(in the rows, 128 means zero)
Each path below is one point turned by a fixed rotation once a step. After each direction that follows a path, write how fast that rotation turns it, in deg/step (0 if it stays still).
Each turn is a multiple of 5 degrees from 10 to 175, or 0.
Each row of a path follows its step; steps can be skipped.
Rotation 1:
step 0: [136 133 132 136 133 134 133 126 122 112 111 126 121 135 116 121 125 137
 133 129 129 123 122 130 136 119 116 133 120 130 120 135 130 129 136]
step 1: [122 120 114 125 129 130 125 126 125 127 128 130 123 136 126 118 132 129
 131 128 108 122 131 131 135 118 144 137 120 134 126 116 136 130 126]
step 2: [128 128 124 140 138 136 114 125 123 130 125 118 123 136 118 121 118 136
 127 132 131 124 132 128 118 134 129 131 138 133 135 132 135 136 112]
step 3: [125 127 129 134 121 134 120 124 121 132 124 126 138 135 129 121 132 139
 133 126 122 117 111 128 126 123 121 136 122 130 120 144 136 123 139]
step 4: [129 129 125 130 129 125 131 116 117 117 118 137 128 137 111 128 138 126
 123 130 118 125 130 121 130 120 129 122 120 136 133 122 141 125 119]
step 5: [125 132 128 143 129 132 125 123 122 136 127 125 122 125 134 119 128 140
 143 139 131 126 127 127 128 119 143 139 126 129 131 125 132 130 110]
step 6: [129 136 120 137 142 132 115 127 127 130 118 127 124 130 126 127 129 131
 133 125 126 121 121 144 135 129 111 128 121 138 130 139 137 132 131]
step 7: [133 118 119 137 122 138 137 118 124 126 122 127 131 140 127 117 135 131
 128 123 108 127 125 125 128 125 125 130 121 135 116 123 123 125 121]
step 8: [125 131 128 137 131 135 122 126 118 114 128 126 113 138 120 123 114 141
 129 139 130 121 130 127 125 120 140 124 125 133 135 124 133 129 129]
step 9: [119 127 111 131 130 137 116 123 134 136 127 128 130 129 124 116 136 129
 137 129 130 123 126 131 125 121 128 142 129 126 124 137 147 131 131]
step 10: [123 125 131 132 139 130 124 121 114 131 116 130 137 137 119 122 133 135
 129 128 117 123 118 126 121 140 117 121 127 137 129 120 132 124 119]
Directions:
[130 126 124 130 130 130 131 127 129 128 130 130 130 130 128 129 129 124
 126 123 128 133 130 127 126 127 127 128 126 125 131 129 132 132 126]  140
[129 125 131 126 130 129 132 126 126 127 130 133 133 128 127 127 128 131
 126 128 128 128 129 130 130 129 125 131 127 132 126 125 128 129 130]  110
Rotation 2:
step 0: [126 118 117 124 125 131 130 120 129 124 127 131 128 121 134 135 136 124
 134 121 126 137 127 130 131 124 131 124 136 127 116 113 118 122 122]
step 1: [132 122 126 136 123 130 120 118 133 132 129 121 127 133 124 129 118 139
 128 131 131 123 127 137 141 124 133 125 139 129 131 124 132 136 140]
step 2: [127 132 134 119 127 134 111 128 129 137 125 115 130 124 126 120 139 118
 126 125 127 131 125 133 124 134 122 134 136 137 135 133 129 124 126]
step 3: [115 131 123 131 126 121 131 130 118 119 130 135 135 134 133 131 131 121
 128 126 119 129 128 122 140 136 134 145 134 128 132 123 129 129 127]
step 4: [134 123 120 128 136 123 124 124 128 121 133 124 133 123 128 126 132 144
 129 125 117 122 122 138 136 127 132 121 129 128 120 130 123 122 114]
step 5: [131 123 130 127 129 133 118 127 128 141 134 128 119 130 131 139 132 117
 138 123 129 122 129 131 137 129 140 119 131 126 126 133 125 126 142]
step 6: [129 130 129 125 122 121 117 116 128 133 125 123 122 132 122 122 124 124
 131 121 120 139 123 117 131 120 126 137 124 143 134 121 127 130 127]
step 7: [116 123 125 118 132 125 133 131 122 127 138 127 142 130 128 130 136 136
 124 132 135 129 132 131 135 124 128 134 139 140 136 127 121 124 129]
step 8: [126 127 124 128 117 128 128 124 130 128 133 136 132 125 129 128 133 128
 141 122 121 121 121 148 134 131 127 128 127 126 126 127 144 123 123]
step 9: [138 126 129 126 141 127 117 131 130 126 135 124 116 142 134 126 129 126
 121 122 121 123 125 130 127 128 137 136 130 133 120 126 133 125 139]
step 10: [131 134 135 133 131 117 123 125 122 127 127 126 125 132 132 128 138 128
 145 127 133 132 129 120 138 125 121 130 127 137 133 142 119 128 125]
Directions:
[127 131 130 126 127 132 123 129 134 125 128 126 127 131 125 127 126 124
 130 129 127 124 128 126 128 128 128 127 127 128 128 128 129 125 131]  100
[124 125 131 130 126 128 125 130 126 130 131 126 128 126 130 127 131 129
 126 126 130 126 129 126 130 129 124 122 126 126 130 129 131 126 127]  125
Rotation 3:
step 0: [120 123 115 132 132 144 130 132 130 121 133 139 126 115 128 125 126 131
 119 125 128 136 129 131 122 134 132 135 122 123 127 139 133 131 125]
step 1: [128 128 138 131 133 122 128 138 122 133 127 121 134 119 129 128 123 118
 128 127 132 130 125 130 129 131 116 141 126 126 134 146 132 125 115]
step 2: [125 128 128 137 142 130 126 126 135 116 128 137 139 124 125 135 124 124
 123 132 120 130 122 145 135 133 126 126 121 133 127 125 134 137 122]
step 3: [126 131 140 128 125 133 118 124 125 122 131 132 138 117 122 127 137 129
 134 123 125 146 124 125 133 126 131 132 133 125 134 141 126 128 123]
step 4: [135 126 119 131 124 145 129 131 127 122 138 130 135 134 131 139 119 134
 128 133 124 129 122 134 128 139 126 138 125 128 132 137 129 126 118]
step 5: [117 141 129 127 136 130 119 138 118 124 127 124 136 123 122 131 128 124
 120 131 127 136 129 134 117 122 120 139 136 133 127 134 128 130 122]
step 6: [127 118 135 135 129 136 124 135 122 125 135 138 131 120 130 129 130 127
 117 138 129 134 111 128 129 135 124 121 121 126 129 125 132 130 116]
step 7: [129 132 141 139 130 134 126 130 131 123 129 122 137 129 123 127 135 133
 125 114 113 134 126 133 123 128 122 138 128 123 134 132 136 122 124]
step 8: [137 125 127 121 127 143 127 125 128 125 132 137 140 126 124 132 119 125
 118 130 135 140 133 140 128 128 117 128 127 120 131 126 122 131 121]
step 9: [122 124 133 126 136 136 109 139 124 127 121 128 124 128 133 140 127 127
 133 120 126 139 120 133 119 131 126 136 128 129 128 134 129 125 124]
step 10: [124 122 120 138 130 137 125 133 122 135 128 134 141 119 126 130 118 131
 114 126 123 128 119 129 135 121 127 131 129 129 144 125 133 127 123]
Directions:
[130 128 132 129 127 129 126 122 133 125 125 125 129 128 127 131 130 127
 130 127 129 128 129 130 131 128 125 126 125 125 129 128 126 129 128]  70
[125 129 123 130 129 127 128 125 130 126 127 126 129 127 126 130 129 130
 125 126 124 127 127 130 125 127 128 133 127 129 129 125 130 129 133]  145
[129 133 128 127 129 127 130 127 129 128 128 130 129 129 127 127 124 125
 126 129 125 127 131 133 129 125 125 127 131 131 125 126 125 125 126]  120
